One turning vector, and how many ticks it has turned:
The counts run from 0 to 352.
[107 105 156 116 184 148 152 102 171 132 108 131 147 128 131 143 107 105
 125 141  48 112 173 101 164 138 100 155 114 109 145 123] -> 135
[130  99  78 122 147 154 145 146 128  82 121 144  99 124 100 131 125 147
 133 171 147  95 125 179 135 102 126 144 129 161 123 174] -> 304
[138 120 198 106 155 133 143  93 163 127 115  89 157 122 133 135 131 115
 121 161 144 143 161 100 118  99 110 136 114 189 132 124] -> 201
[ 59 146 125 150 146 134 126 165 100 120 124 118 153  81 107 117 159 111
 166 117 129 166 169 122 121 124 102 118 130 175 126 154] -> 252
[129 134 142 137 140 153 135  72 147 175 163 141 115 146  92 191 145 114
 135  69 103 172 140 137 108 143  99 138 156 104 128 131] -> 192
[108 153 107  93  92 128  99 104 118 129 143 140 141 105 121 143  95 147
 126 161 135 161 187  99  67  99  97 141 154 153 149 122] -> 244
[162 125  99 123 121  97  99 145  85  83 115 110 179 118 194  98 127 134
 102 154 157 144 140 129 138 155 119 129  64 152 121 159] -> 30
[135 110 142 129 138 115 133 119 116  69 129 126 121 178  95 128 112 135
 151  71 156 160 138 104  86 147 111 173 138 151 118 138] -> 249
[119 122 121 102 132 135 147 132 165  47 109 129 149 195 100 160  99  97
 161 134 145 151 111 108 113 126 118 136 139 151 140 138] -> 286
[105 125  80 134 137 123 120 194 105 117 120 122 194 115 141 114 119 149
 139 153 130 155 169 160 133 120 115 125  93 184 136 140] -> 282
[144 133 165 116 174 192 161 143 135 165 109 119 115 159 155 138 163 128
 123  77 133 131  96 114 107 146 168 124 168 143 107 109] -> 169
[166 130  90  91 136 162 149 111 139 153 123 114  96 123 125 108 121  95
 111 123 113 107 134 194 178  94 109 144 130 152 142  82] -> 108
[111 110 210 150 145 154 148 115 117 125 119 133 121  98 106 138 171 103
 154 121 105 120 151  68  94 159  94 119 154 102 125 152] -> 185
[152 121  85  89 121 122 140 179  98  84  84 143 141 112 167 100 151 147
 119 138 133  74 145 151 134 149 147 122 124 171 141 149] -> 66
[149  93 174 152 161 135 165 117 113 105 117 114 121 134 145 148 151  74
 137 121 141  87  93 136 169 173 151 143 126  86 134 140] -> 118
[ 98 148  91 137 143 172 196 135 152 143 140 138 125 142 140 157 143 100
 129 130  65 135 106 165 168 122 102 128 165  82 119 108] -> 106
[121  84  88 143 179 131 128 156 128  79 128 110 165 168 152 164 142 128
 152 113 156 148 107 163 132 154 138 169  86 140 115 177] -> 284
[187 124  99 137 126 147 154 102 101 140 170 148  76 135 142 164 134 153
  94  86 115 102 105 153 151 152 151 142 165  86 132 105] -> 125
[ 93 120  82 131 146 139 143 157 122 103 107 113 168 117 140 111 137 107
 138 174 103 142 119 149 178 123  91 167  95 146 114 175] -> 50
[154 148 142 135 121 129 169  78 122 168 163  99 115  99 137 122 155 111
 106 134 132 121 108 159 176 106 124 166 137 167 119  75] -> 144
[144 139 135  83 123 117 167 121 136 145 116  98 167 130 171 142 105 108
 144 169 102 105 127 122 161 120 138 195 131 171 121  60] -> 114
[152 119 143 135 187 188 156 117 111 152  94 109 100 107 110 114 111 112
 121 142 157  94 116 163 165 121 150 147 151 127 123 107] -> 138
[141 150 172 110 130 166 147  95 131 129 142 112 107 131 150 156 159 112
 126 126 170 158 107  79  62 129 132 110 190 128 132 130] -> 206
[ 85 113  81 101 109  94 127 172 125  83 129 165 150 140 154 163 143 118
 164 136  68 120 163 109 103 157 110 135 121 131 148 145] -> 301
[128 108  98 117  81 149 133 164 118  87 148 152 118 173 168 140 104 131
 128 166 126 103 118 127  83 137 121 154 139 103 113  98] -> 329
[148 114 108 152 140 121 120 125  73  75 108 128  93 132  73  99 131 145
 141 119 146 125 109 148 145 138 103 174 137 182  88 171] -> 15
[162 127  82 110 153 132 145 126 126 123 133 127 122 123 152 169 143 105
 112 128 125 106  73 189 192 135 161 128 145 116 140 147] -> 88
[127 118 123 106  94  98  98 129 126  89 155 126 176 155 181 173 146 113
 140 137 142 174 154 104  86 161 118 147  98 124 145 155] -> 264
[111  91 110 184 150 104 128 163  77  87 140 142 121 124  85 123 112 133
 138 150 109  98 122 164 173 140 119 164 105 140 139 115] -> 333
[128 135 154 146 156 151 147  93 147 201 143 107 154  88 107 189 159 115
  97 150 114 145 135 161 162 101 127  79 128 139 139 125] -> 173
[ 72 115  79 134 124 106 152 174 141  94 137 169 151 110 124 180 144 120
 150 170  65 133 135 137 135 134 100 143 131 154 131 161] -> 302
[105 148 149 143 122 156 160 103 130 163 167 110 157 116 175 147 135  95
 114 125 101 150 124 108 154 140 108 122 148  79 139  77] -> 142
[138 110  77 156 107 125 112 162  71 126 111 163 154 128  81 109 137 133
 129 132 132 133 143 196 162 138  91 132 117 109 114 145] -> 44
[131 180  54 123 101 108 142 126  81 109 151  99 126 110 152 138 114 126
 118 156 151 149  80 161 186 116 143 137 153 147 122 111] -> 58
[158  96  85  83 139 113 131 171 110  83 104 149 132 129 175 129 151 140
 121 122 115  93 143 128 134 181 148 123 111 116 142 165] -> 67
[112 132 146 134  97 108 159 124 124  63 120 142 149 188 116 149 128 105
 149 155 122 122  75 102 137 144 109 135 145 132 106 158] -> 33
[ 71 163  58 121 140 144 125 131 136 125 115 122 127 114 122 149 164 102
 157 132 102 170 120 126 137 126  81 128 164 140  94 177] -> 20
[120 143 149 115  91 138 173 113 133  59 111 133 129 157 103 116 126 100
 154 178 132 115  99 106 138 117  88 120 156 168 114 158] -> 34
[129 154  91 109  73 116 114 141  99 119  99 114 172 134 125 117 100 110
 141 194 166 156 103 129 139  99 104 136 141 166 112 104] -> 28
[173  93 146  94 163 177 168 155 134 140  91 136 134 157 189 122 123 153
 105 115  98  99 141 122  96 142 150 167 141 115 118 103] -> 133
[190 137 154 114 131 115 158  85 116 149 148  96 122 118 134 127 130 132
  92 110 133 116 133 158 171 122 143 152 128 177 141  69] -> 145
[127 150 115 114 137 156 131 143 128  59  86 130 148 181 139  90  90  84
 135 138 145 144 116 107 152 146 110  81 136  78 154 127] -> 54
